In the rows, zero is written as 128.
Turns, then the turns between two rows, first turn first; the first pair answered:
U:
126 139 129 144 115 110 139 114  ->  123 141 131 152 134 124 131 107
121 129 119 142 134 124 118 148  ->  123 130 120 137 126 118 120 151
143 103 137 125 125 128 118 120  ->  144 106 139 124 120 124 118 120
X:
121 101 117 150 124 135 127 135  ->  124 96 126 149 124 131 127 127
157 137 150 103 150 121 107 145  ->  152 144 141 105 150 125 106 155
109 110 135 114 154 144 135 128  ->  105 115 122 117 152 146 135 137
A:
129 138 123 142 119 109 123 133  ->  125 142 136 140 124 111 127 117
163 86 140 146 157 136 95 120  ->  162 88 138 149 157 133 94 122
104 181 129 112 120 122 140 128  ->  103 169 137 98 119 132 147 120
110 132 120 174 180 167 116 104  ->  111 112 133 151 175 181 131 93

Each pair is two turns apart.
125 134 114 134 138 124 114 149  ->  122 147 124 139 136 114 114 134 : U, A
134 155 179 66 131 139 124 129  ->  135 144 147 61 116 144 123 172 : A, X
140 129 130 126 139 121 107 136  ->  137 131 141 123 143 126 112 121 : A, A
117 143 98 178 173 154 98 126  ->  103 147 107 170 171 164 111 111 : A, X
109 157 116 168 118 112 123 131  ->  101 132 153 131 116 137 151 91 : A, A
125 150 124 163 113 111 121 130  ->  117 144 145 158 131 134 127 101 : U, A
104 146 110 133 121 149 121 116  ->  106 134 115 120 117 156 130 115 : A, A
113 144 106 138 131 119 129 165  ->  110 154 117 154 131 107 129 139 : A, X
136 89 134 124 128 138 131 125  ->  138 96 121 127 131 137 123 146 : X, A
130 128 133 129 145 138 123 121  ->  125 133 119 132 142 140 124 134 : X, X
133 120 133 112 143 142 133 119  ->  138 122 113 120 137 134 122 145 : A, A
144 102 126 127 94 101 100 132  ->  136 128 138 144 107 93 94 109 : A, A
141 109 144 130 112 111 137 118  ->  137 114 154 128 137 130 132 107 : X, U
139 160 156 126 156 136 131 89  ->  154 103 135 85 127 155 146 133 : A, A
139 165 137 108 158 130 105 138  ->  139 144 149 88 155 143 119 129 : A, A
109 126 91 164 84 103 155 150  ->  121 116 119 171 83 83 153 115 : X, A
141 115 100 134 131 132 110 163  ->  127 154 129 156 154 128 107 112 : A, A
145 118 146 112 102 136 152 141  ->  148 144 125 143 106 117 131 160 : A, A
119 96 102 156 116 137 136 127  ->  114 117 106 171 126 129 130 114 : A, A
102 190 123 127 127 118 126 134  ->  100 183 139 126 118 115 139 108 : X, A
158 117 135 114 144 135 115 149  ->  160 131 129 124 138 119 110 153 : U, A
94 123 119 129 119 142 155 115  ->  99 120 103 133 113 136 148 139 : A, A
117 153 117 99 122 150 149 149  ->  115 171 113 115 127 140 139 150 : A, A
145 135 122 100 157 145 104 165  ->  137 160 114 130 157 126 95 160 : X, A
110 149 127 83 123 155 145 166  ->  107 183 117 114 132 137 127 170 : A, A
125 102 139 103 166 173 130 116  ->  135 106 98 124 156 154 110 167 : A, A
120 116 117 151 111 128 148 140  ->  131 106 141 144 116 123 146 118 : X, X
110 161 143 118 167 148 120 115  ->  103 148 125 104 155 164 132 141 : A, X
115 150 146 137 145 128 110 117  ->  106 143 144 116 144 149 121 122 : A, X
113 130 115 153 119 122 138 117  ->  112 118 125 138 115 129 147 109 : A, A
128 163 116 130 81 98 137 155  ->  117 175 149 128 95 104 148 110 : A, A
151 86 141 107 138 149 133 143  ->  152 125 114 151 146 120 104 165 : A, A
120 148 109 127 116 122 136 133  ->  116 148 123 122 120 126 142 113 : A, A
92 142 126 112 107 179 172 105  ->  94 136 98 119 92 174 168 138 : X, A
127 156 113 142 157 143 90 155  ->  117 150 153 118 166 159 111 105 : A, A
148 154 143 167 140 84 101 101  ->  144 135 176 125 149 116 122 72 : X, A
142 160 169 115 163 124 110 132  ->  131 157 158 96 162 144 121 150 : A, X
156 90 176 119 100 108 142 105  ->  162 75 170 111 114 126 133 120 : U, A
105 109 118 131 108 144 155 118  ->  107 120 100 150 108 130 141 140 : A, A
157 108 122 95 95 103 133 170  ->  166 126 128 127 100 75 112 155 : A, X
176 89 137 109 139 119 101 153  ->  169 132 138 144 155 100 84 137 : A, A
103 159 152 91 139 126 174 105  ->  100 149 130 79 131 138 179 139 : X, A
130 155 103 154 123 100 114 149  ->  129 153 137 157 125 91 122 105 : X, A
117 145 119 95 126 153 150 144  ->  118 163 106 117 130 140 136 155 : A, A
134 107 151 121 139 142 109 135  ->  136 110 134 130 128 129 106 158 : U, A
141 147 129 150 161 117 84 125  ->  125 155 140 132 171 142 97 111 : A, X
106 136 144 117 134 140 161 103  ->  105 126 126 105 128 150 164 130 : X, A
154 101 146 65 130 144 135 136  ->  141 117 124 66 133 156 135 160 : X, X
116 117 122 123 81 127 158 135  ->  125 113 116 128 78 117 148 141 : X, A
84 155 126 117 88 119 168 121  ->  87 145 146 100 105 140 170 104 : U, A
127 120 144 160 102 77 157 99  ->  131 92 141 138 92 90 166 114 : A, A
102 133 96 138 95 120 150 147  ->  94 157 116 151 110 116 150 112 : A, A
127 155 116 149 131 119 114 140  ->  124 154 138 148 130 115 122 109 : X, A
144 141 121 123 144 119 118 127  ->  140 145 124 121 147 125 123 123 : A, X
156 123 127 110 135 99 113 134  ->  153 136 135 116 139 98 112 119 : A, A
140 127 136 147 127 117 114 115  ->  142 110 142 130 124 126 124 111 : A, A
123 112 125 111 151 167 124 132  ->  130 123 98 121 119 134 121 167 : U, A
133 108 120 133 114 139 123 138  ->  130 134 124 152 125 127 113 128 : A, A
105 136 108 175 103 106 117 146  ->  91 138 123 183 131 128 117 114 : A, U
119 135 158 114 120 129 146 101  ->  106 140 142 119 143 157 141 113 : U, X
114 189 95 142 127 130 122 159  ->  103 196 110 150 124 124 134 127 : A, X
106 172 138 117 119 128 152 113  ->  104 155 132 102 108 137 162 123 : A, X
150 123 133 148 161 127 102 127  ->  143 128 141 140 165 135 109 116 : X, A
104 157 100 128 117 127 136 150  ->  96 163 125 124 126 132 145 113 : A, A
120 129 135 156 106 88 149 112  ->  109 117 128 174 150 131 132 105 : U, U
131 105 135 99 147 167 129 127  ->  128 120 104 113 144 160 120 161 : X, A
128 120 151 107 146 148 145 99  ->  132 104 126 96 136 157 144 137 : A, X
134 154 123 140 132 123 119 134  ->  128 157 132 133 136 131 127 122 : A, X
116 93 124 131 103 158 147 106  ->  127 101 112 130 78 129 145 132 : U, A
114 105 120 116 121 146 154 126  ->  126 98 110 129 112 128 144 141 : A, X
129 102 128 97 107 124 139 145  ->  133 111 114 113 109 113 125 162 : X, A
96 139 125 171 127 140 136 91  ->  104 93 124 130 109 161 156 107 : A, A
109 147 147 122 112 128 146 101  ->  102 157 137 119 118 137 146 114 : X, X
118 120 133 108 168 175 128 123  ->  116 117 101 98 117 153 146 168 : X, U
113 169 151 134 117 119 142 101  ->  122 119 144 95 96 141 158 129 : A, A
113 100 159 135 149 145 140 79  ->  117 76 141 108 143 166 143 115 : A, X
137 152 168 104 135 112 127 106  ->  148 115 145 82 113 121 132 146 : A, A
117 165 152 148 141 142 140 113  ->  126 117 147 107 122 163 158 135 : A, A
130 105 102 126 123 117 146 143  ->  136 111 103 140 124 103 136 137 : X, A
126 142 118 146 122 90 134 117  ->  125 134 126 153 153 114 122 101 : X, U
124 161 159 108 139 119 147 93  ->  138 111 129 77 111 132 154 147 : A, A
137 78 141 127 109 121 126 102  ->  144 73 131 112 116 136 119 129 : X, A
131 94 115 108 99 133 147 149  ->  141 105 103 129 100 116 130 161 : X, A
145 137 113 136 133 132 107 141  ->  143 145 124 144 136 124 108 121 : X, A
142 111 156 124 149 133 117 105  ->  152 94 131 118 135 133 113 143 : A, A
135 130 118 144 144 138 105 141  ->  129 132 139 136 151 145 115 112 : A, A
132 170 140 99 160 153 120 119  ->  126 162 115 90 146 162 128 149 : A, X
121 164 124 163 133 99 114 123  ->  108 143 139 156 159 138 123 96 : U, A
100 139 103 128 122 147 136 151  ->  99 150 107 134 116 135 137 147 : A, U
119 125 94 182 110 118 123 131  ->  108 126 136 167 121 132 141 78 : A, A
158 114 122 124 107 113 151 150  ->  165 125 132 140 112 96 138 136 : A, X
133 143 130 123 132 118 112 131  ->  130 134 143 113 134 124 121 118 : A, A
134 93 101 132 122 130 93 169  ->  149 74 126 132 119 116 93 140 : X, X
160 97 110 161 156 146 90 136  ->  151 112 136 163 168 147 96 100 : A, A
113 124 142 96 101 138 146 114  ->  123 131 106 117 95 121 127 158 : A, A
159 151 131 137 111 94 128 126  ->  155 138 150 117 110 108 143 103 : A, A
144 138 119 121 138 130 115 174  ->  134 167 147 136 157 124 114 126 : A, A
124 125 141 146 119 72 111 119  ->  116 117 153 149 154 108 106 94 : A, U
161 94 129 117 114 125 125 139  ->  157 135 121 155 125 105 105 137 : A, A
105 149 165 95 146 168 159 97  ->  110 118 126 78 119 176 165 154 : A, X
135 118 131 118 129 116 125 109  ->  130 117 129 114 140 132 124 112 : X, U
138 134 142 111 154 137 119 124  ->  128 146 118 120 147 138 121 151 : X, X
133 104 117 124 96 107 135 142  ->  126 141 121 154 110 93 121 125 : A, A
152 152 132 126 154 129 92 162  ->  139 168 136 132 157 131 97 152 : A, X
129 136 148 113 133 128 128 109  ->  130 112 133 110 139 146 126 128 : U, A
135 179 149 116 133 108 131 133  ->  125 157 156 113 164 150 132 117 : A, U
112 109 114 139 110 135 139 156  ->  114 140 119 154 109 109 133 149 : A, U
134 104 130 131 136 155 122 134  ->  140 118 117 141 113 127 121 153 : U, A
